In the data rows, 128 means zero.
Here are some points, one per row:
[153 161 136  68 110 171 192 124 154 128 135 172 132  61  92  77  82 142 114 130  79 149 125 143 154 114 140 121  89 130 110 176 138 147 107 118 181 145 110 141 114 106 150 190 126 120 143 109]
[151  98  64 152 106 142 112  95 122  90  81 154  84 125 149 129 158  46 189 117 152  72 141 103 141 126 132  88 133 115  82 143  92 101 153 137 124 151 141 125 156 134 198 122  57 183  99  94]
[ 52 156 112  92 170  78 137 138 120 110 130 150 114 122 141 125  87 118  77 125  82 124 175 177 107 144 156  97 116  61 121 142 136 127 137 165  74 101 165 114  91 147 152 153 104 128  95 122]
[116 131 116 122 134  43 162 131 125 114 137 111 139 118 136 120 140 110 157  84  96  73 127 137 108  85 169 146 119 120  83  93 165 130 133  83 107 108  73 162 143 147 126 117 119  72 189 117]
[110 153 105 153  81 123 109 107 142 171 108 165 142  66 147 115 152  85 123 144 125 152 143 108  84 121 109 104  98 133 133 104 136 138 129 107 146 128 190 151 136 116  95 148 100 127 158 174]
[135 116 147  91 109 125 122 132  94 106 154 142  92  89 112 128 158 116 169  92 117 141  75 129 147 133 221 149 111 151 182  83 103 132 171 181  73  64 178 132 123 170 127 140 129  82  90 148]
[ 92  97 110 154  66 155 145 104 172 129 122 102 177 171  81 130 127 131 189 159 109  83 127 117 113 131 154 157 140 177 121 123 119 136  43  92 108 186 161 159  83 126 125 123  95  81  35 103]
[165  66 198 120  91 139 146 124 156  78  85 136  77 159 139 158 106 151 153 115 152 175 208 131 147  85 156 159 185 151 115 148 163 170 131 110 118 138 161 106 117 101 120 168 117 132 148 111]
[132 150  77 121 133 129 126 164 130  90 134  64 126 127 140  85  64 141 122 138 105  86 145  78 109 135 108  86 102 171 103 155  71 124  59 138 170  58 195 155 179 122  61 168 123 123 111 119]
[148 138 137 130  54  67 104 149 150 155 112 180 144 140 132  69 117 146 117 154 159  91 180 105 171  82 182  74 159 125 173 148 162 132 164 112 123  98  90  88 170 116 103 118 132 101 105 155]
[136  89 122  87 128  63 163 151 137 130 170 117 104 129  98 129 154 126 171 136 142 125 161 142 143 132  61 209 109 161 104 167  91 132 110 175 151 100 117 103  99 123 179 173 132 143 155 154]
[145  77 103 120 108 115 134 140  95 122 134 167 156  65 103  69  83 200 140 160 122 116 125 114 166 167 121 133 139  78 143 115 124 109 151 146  83 223 125 172  97 142 116 118 137 182 131 106]
[141 161 109 110 126 108 144 123  94  95  80 174 140 149  84 158  95 121 124  76 129 169 144  92 119 124 108 138 174 143  76  72 136 187 181 110 170 164  85 215 102 159 139 154 145 152 104 143]
[112  60 150 114 167  88 138 106 149 113 175 119 149 130 147 102 118  86  70  75 153 139 125 125 117 127 128 131 107 114  91 153 125  95 135 104  99 181 171 130  93  97  21 117 108 132 122 140]
[137 134 135 142  78 135 117 135 115 152 129  41 111  99 138 186 152 147 109 149 184 156 147 139 155 121 154 124  50 110 118  93 134 108 162 127 164 151 111 161 109  84 141 123 149 162 141 112]
[127 139 156 181 108 171 146 223 152 179 155 172 115 145 146 132 141 124 109 113 163 118 163  83 119 136  93 130 124 134 128 101 143 189 135 179 107 159 175  90  89 153 165  95 105  59 147 125]
[148 150 179 186 134 114 135 188 149  53 140 114 149 141 157 134 172 148 159 132  71 151  98 133 187  43 134 121 124 118 118 132  83  73 145 139 133 147 134 141 115 111 136 134  80 183 117 153]
[ 70 176 113 115 177 151 134 155  97 164 140  95  57 135 133 113  87 116 171 153 108 140 103 142  99 131 162  76 161 130 130 187  84 182 116 134  92 226  68  87  96  81  67 125 107 105 157 179]
[169  98 126  98 157 106 156 127 196 106 127 110 178 195  59 144 200 146 103 183 101 124 112 117 113 181 130  51 167  90 128 110 115 136 184 158 151 129 127 124 148 124 104 135 105  99 142  81]
[112 179 102 105 120 107 103 156 208  99 132  42 154 127 116 106 110 110 117  99 194 161 160 170 117 102  90 140 149 152 170  97  79  95 147  99 131 157 124 124 126 163 149 107 151 190  76 161]
[105 133 155 147 128 110 180 140 105 121  70 107 124 104  65 133  73  91  80 128 159 118 130 122 146 121 126 125 155 149 160 100  83 151 165  91 120 114 177  63 166  82 130  84  89 145 150 158]
[137  92 162 107  62 160 158 118 132 134  91 146 183 130 223 131 122  91 125  95  97 136 176 136  82 145  94 105 128 156 171 131  94 112 145 153  94 111  82 109 145  82  90 149 178 137 159  69]
[145  98 127 179 120 124 171  71 119 126 115 100 113 149 104 118  93 132 137  83  89 106  95 166 126 118 100 131 121 160  99 113 159 162 134 157 115 128 150 140 153 193  86  98 139 160 140 138]
[182 125 103  91 178  94  73 111 157 100 138 190 118 134 163 202 103 134 118 177  68 118 140 158  85 123 103 130 127 116 119 119  73  96 159  65 143 126 147 125 168 111 133  90 147  88  68 182]
[ 64 132 118 142 207 108  54 145 144 153  62  95 136 129 143 134 107 148 148 115 127 157  70 106 109 156 169 137 166 134  98 144 122 111 101 140 129 132 103 142 189  84 152 194 122  76 100 130]
[117  80 109  96 114 182 136 116  99 158 155 142 121 123 161 131 133 136  98 128 108  31 112 138 135  38 134 143 100 132 155 189 145 147 157  98 110 110  88 165  94 107 135 134 126 152 152 178]
[140 178 146 123 102 148 103  50 137 128 109 138  92 113 139 130 157 152  49 122 123 116  98 175 132 125  91 109 174 152 130 117 112 170  99 148  62  90 128 132 109 104 183 178 125 164 103 138]
[ 85 102 112 128  92 104 107 149 169 137 112 161 128 110 135 174  85 137  74 120  79 138  53  86 147 117  91 181  86 149 157 108 129 137 145 142 174 133  84 114 100 167 103 121  85 112 106 130]
[101 152  89 131 108 183 156 119 128  81 165 141 150  82 106 131 160 151 190  89  93 164 112 157 127 152  80 163 113 130 177 117 134  98 153 109  83 104 138 117 158  81 121  87 133 112 192 103]
[117 141 118 139 158  61 105  70 135 121 173 172  58 169 156  90 162 155 122 116 160 120 136  96 148 135 101  99 133 164 155  74  94 130  67 156 172 150 129 103 105 128 116 175 134 168 159  96]
[145 169 150 176 120 106 122  67  67 115 111 126 142 153 110 138 102 172 159 120 163 134 157 168  83 100 120 142  83 137 147 187 112 123 130 121 112 163 100 130 133 119 122 158 120  29 100 110]
[ 93 145  81 117  69 140  86  89  80 106 146  64 103 129  91 129 132 182 133 141 124  78 169  72  66 160 165 172 123 117 117 115 139 128 183 119 167 124 120  68 109 162 106 175 175 126 143 160]
[ 91 123  73 142 174 174 228 125 157 128 117 138 133  88 185 125 140 176 116  84 134 147 155 130 141 156 196 170 118 102 131  91  78 158 124  73 168 133 143 134 141 113 158 109 117  98 109 121]
[113 163 138 115 141 166 105 120 138 194 172 169 134 105  50 162 177 174 102  85 146 110 145 118 126 153 133  95 152 153 112 135  75 116  84  61  66 112  79 171 168 170 100 112 101 162 126 136]
[111 161  88 160 128 104  73 103 195 114 149 124 181 108 190 104 107 118 149 121 144 145  73 110 141 151 115 105 134 141  86 198 163 172 148  96 116  91 105  90 112 178 160 124 103 130 126  78]
[117 193 155 162 136 138 170 144 116 132 161 140 151 186 157 178  86 144 118 164 124  74 128 107 115 202 150 164 161 180 105 171 176  67 169 132 108 129 152 147 129 126 168 149 127 211 144 129]
[117 153 103   5 102 119  98 176  90  92  68 114 162 135 150 129 169 136 129 105 130  94 138 152 126 163 151 104 119 145 141 163 105 151  85 151 142 162 141 129 100 172 156  55 101 112 174 145]
[147 133 137  79 192 139 175  65 103 210  92  92 186 141 157 122 143 100 160 157 113 170 174 121 127  81 115 132 138 113 136  90 177  98  89 135 134  95 118  98 101 218 111 131  83 153 112 163]
[147 145 138  99 104 129  84 124 135 144 163 124  91 130 146 143  92  53 175 153  81 146 171 102 150 178 128 207 151  98 106 100 105 165 138 159  68 106  89 141 149 103  92  71 124 156 119 103]
[133 104  97 106 102 137 113  85 113 147 158  95  95 108 112 143 143 139  76 173 156  85 103 149 162 122  96 214 194  68 169  82 140 115  79 114 103 141 115 112 139  98 147 175  69  95 141  85]
[140  83 142 189 110 138 131 129 121 109 141 139 158 134 134 146  85 188 164 166 143 158 115 186  53 150 126 126 110  69 142 145  92 171 111 135 122  86 132 110 130 181 149 119 108 153 153 194]
[146  82 158 124 100 159 111 173 121 152 142  98 173 142 108  96 133 110  96 120 126 136  77 130  94 119 198 137 154 130  64 128 107 154  98 163 138 107  91 100 190 130 153 136 174 172  97 126]
[162 128 108 124 135 141  93 171  82 130 135 150 187 102 127 148 135  79 151 160 139 137 134 116 142 117  91 102 114 150 127  87 171 124 118 135  88 171 170 128 111  89 155 184 214 122  66 154]
[131 113 122 160 101  67 142 156 129 207 162  88 143  80 138 197  67 154 163  95  53 115 135 163 151 107 139  43 154 146 151  71 119  86 133 144 159 152 138 125 126 137 173 125 114 118 174  89]
[186 198 198 161 109 100 126  84 121 102 128 127 155 107 166 155 196 116 110 121 117 101  94  92 141 136 104 139 131  75 119 111 133 172  96 127 120 159 126 100 117 126  85 132 161 129 114 109]
[237  72  90 118 167  90  98 181 148 167 129 104 107 121 125 129 109 122 120 129 187 160 106 153  92 143 131 164 127 160 170 179 165 164 140  90 121 145 127 137 137 153 113 150 130 148 131  74]
[148 121  95 159 107 162 131 223  48  84 102 140 137 193 152 148 128  84  80 107 137 152 120 156 139 135 103 119 160 125 126 142 144  55  95 119 167 110 103 108 127 167  78 147  83  85 136 144]
[142 141 107 168 175 131 109 134 129 131 170 118 156 160  74  83 126 142 119 126  64 111 183 134 164 149 118 152  91 181 124 116 146 153 133 134 167 101  66  88 121  61 157  66 122 120  62 146]
[ 79 121 178 121 151 148 153  63 102  99 157 127 128 110 122  78  98 125 102  70 155  73 101 110 105 146  80 142 174  63 181 113 135 100 135 155 176 167 104 127 175 128 204  99 161 110  96  88]
[104 119  78 141 143 202 109 119 145  67 164 133 129 135 115 104  90  98 127 199 187 140 141 164 120 106 131  76 132 141 116  59 171 146 129 156 132  72  77 157  96 118 109 128 110 134 141  93]
[128  99 188 129 139 130 163 138 193 114 139 137 136 110 134 209 107  71 124 142 165 108 148  90 140 163 177 124 111 119 155 161 164  65 112 140 146 101 129 149  77 139 138 124 149 133  94 140]
[167 160 140 131 146 115 124 100 142  87 162 121 107 127 146 120 139  89 165 123 157  88  77 145 138 166 130  72 183 122 191 115 181 157  75 102 186 129 142 154 126 112 134 108 176 121 160 198]
[ 96 174 135  91  88 149  75 118 136 166  98 117  93 186  75 166  94 139 159 103 148 147 136 149 144 110 112 109  91  39  94 170 182 136  92 107 151  89 167  95 115  88 107  99 158 168 122  65]
[ 62  42 188 110 165 151  41 128 105 117 151 140 189 115  94 165 153 125 145 125 146 120 141 100 130 102 102 123 126 147 112 104 126 166 138 132 151 113 159 129 128  80 147 124 125 155 181 127]
[116 118 175 109 136 126 128 171 139 122  45 126 111  70 130 103 158 182 153 119 129 132 143 134 160 173  87 115 144 142 125 142 240 121 140 151 121  94 129 123 138 125  52 143  91 122  95 174]
[134 138 117 156 195  60 174 164 105  87  68 183 140  89  83 165 138 111 117 143 168 123 130 104  94  71 156 133  69 151 145 120 150 110  68 156  79 113 110  90 138 132 128  79 151 170 136  85]
[105 107  81  88 128 117 165  90 100 120 135 124 157 189 194 161 135 171  84 138 163 185 102 126 211 119 150  98 104 173 100 119 172 141 149 145  70 159 169 121 175 124 136  87 158 100 148 149]
[175 120  93 150 186 153 146 115 133 142  81  74 111  98 164 154 167 191 120 132 119  98 110  75  94  92 108 117 165 113 144 140  94 132 156 183 123  90 128 172  82  64 130  68 149 142  88 100]
[147 159 138 104 146 133 161 122 164 147  85 138 139 170 112 164 117 108 163 148 172  82  43 136 160 173 126 124  57 118 107  85  66 132 161 129 155 124  92 107 143  92 117 169 127 132 133 141]
[110 138 109 132  64  97 154 100 108 169 128 168 116 134 102 116 111 127 129 165 137 187  73 128 124  96 120 157 186 141  97 178 102 103 103 163 172 100 163 166 103 125 119  43 174  99 132 141]
There is one direction along which these points spread out most. Take the direction at right angles to it along which they spread out most. Go by this last direction. How many in every 100 of the points above lie lower along it than each point below? Round to a whole number. More than half of the points above lie lower than the first one.
[142 132  95 178 137 163 131  97 168 102 137  98 143  73  77 149 130 112 102 142 140 149 171 104 171 132 140 128 160  83  84 173  73  99 117 144 110 128 113  89 115 183 127 156 186  83 188 174] 67
[ 80 135 116 142  95  82 174 198 134 172 119 129 122 161 124  71 195 121 124 122 132 143 115 144  75 135 118 149 138  92 138  95 120 116 173  78  86  86 133 183  80  80 159 150 153 123 147 130] 40
[129 179 144 131 121 137 108 129 127 128 196 136 130  99 116 160 172 113 103 138 153 132 153 181  73  94 161 150 115 140 112 162 178 153 144 194 199 171 151 153 182 124  93 132  67 138 114 104] 58
[102 113 101 134 124 122 174 120 114 178 131 160 110 121 154  68 164 129 161 167 138 147 132 139  98 127 122 139 127 124  96 147 152  96 141 133 149 175 139  89 195 115 121 125 128 158 116 169] 68
[ 88 115 161 176 138 109 119 127 163 112  66 110 105 141 143 124 144 101  97 176 106 125 176 153 175 154 104 142  71 141 155 134 114 137 134 161 123 141 110 247 185 176 148 118 179  89 167 131] 40
[141  79 106 135 135 118 130 103  87 160 174 125 124 174 106 143 140 111 155  60 152 177 141  89 148 160 104  78 103  97 156 189 107 139 134 145 128  85 101 167 136 110 129 155  95 125  70 168] 70
[141 127 182 145 131  86 125 118  28 100 164  98 115  99 158 112 152 113  85 180 103 175 118 109 146 187 134 115 143 134 127 136 116 164  72  32 159 100 128 127 121 119 168 116 118 146 125  85] 47
[166 171 165  77 176 181 106 154 104 161 175 122 112 117 121 107 102 142 165 138 183 110 130 109 137  89  74 139 166 133  67 135 122 106 180 115 122  94 150 153 121 150 134 137 133  59 138  86] 60
[185 142  98 146 135 166  89  90 138 153 104 117 116 154  61 104 131  89 105  94  54 164 132 104 116 121 151 171 113 132 167 158 207  98 129 129 104 153 170 120 107 100 171 140 127 131 209 144] 38
[ 98 148 110 157 182 146  97 145 127 140 107 185 179 162 155 101 128 136 152 110 117 107 130 153 167  94 186 200 151  94 197 142  72 141 127 122 169 122 155 139 123 156  80 147 168 169 161  98] 67
[ 76 100 152 144 145 160 149 138 108 149 103 123  79 124 116 127 188  90 132 153  76 132 115 173 158 122 118  85 110 169 141 157 116 134 190  81 141 144 149  74 106 214 100 138 188 123  66  75] 60
[172 129 153 141 132 137 111 159 124 149 110 104 134 169 155  50  87 142  99 110 113 101 111 127 136 127 143 113  48  64 116  88 108 133 118 126 102 139 162 135 136 157 129 111 103 114 121 159] 78
[155 105 165 130 129 145  76  89 128 144  86 164  96 115 145  61 131 149 124 106 147 129 128 195 110 175 172 135 110 182  74  99 107  41 126 134 153 122 108 103  57 112 120  84 111 102 154 140] 67
[139 102 132 108 125 158 118 175 155 107 162 149  34 147 157 163 149 153 126 100 108 118 106 123 117 125  95 109 138 102  95  88 196 119  44  98 123 139 115  92 172 147 134 140 195 141 114 131] 37
[114 139 188  84 111 164 137 120 149 103 137 120  85 153 123  99 112 138 140 167 110 202 115  44  86  72 125 114  91 151 182 125 137  85 139 109 100 146 110 134 151 169 156 120  93 124 160 108] 43
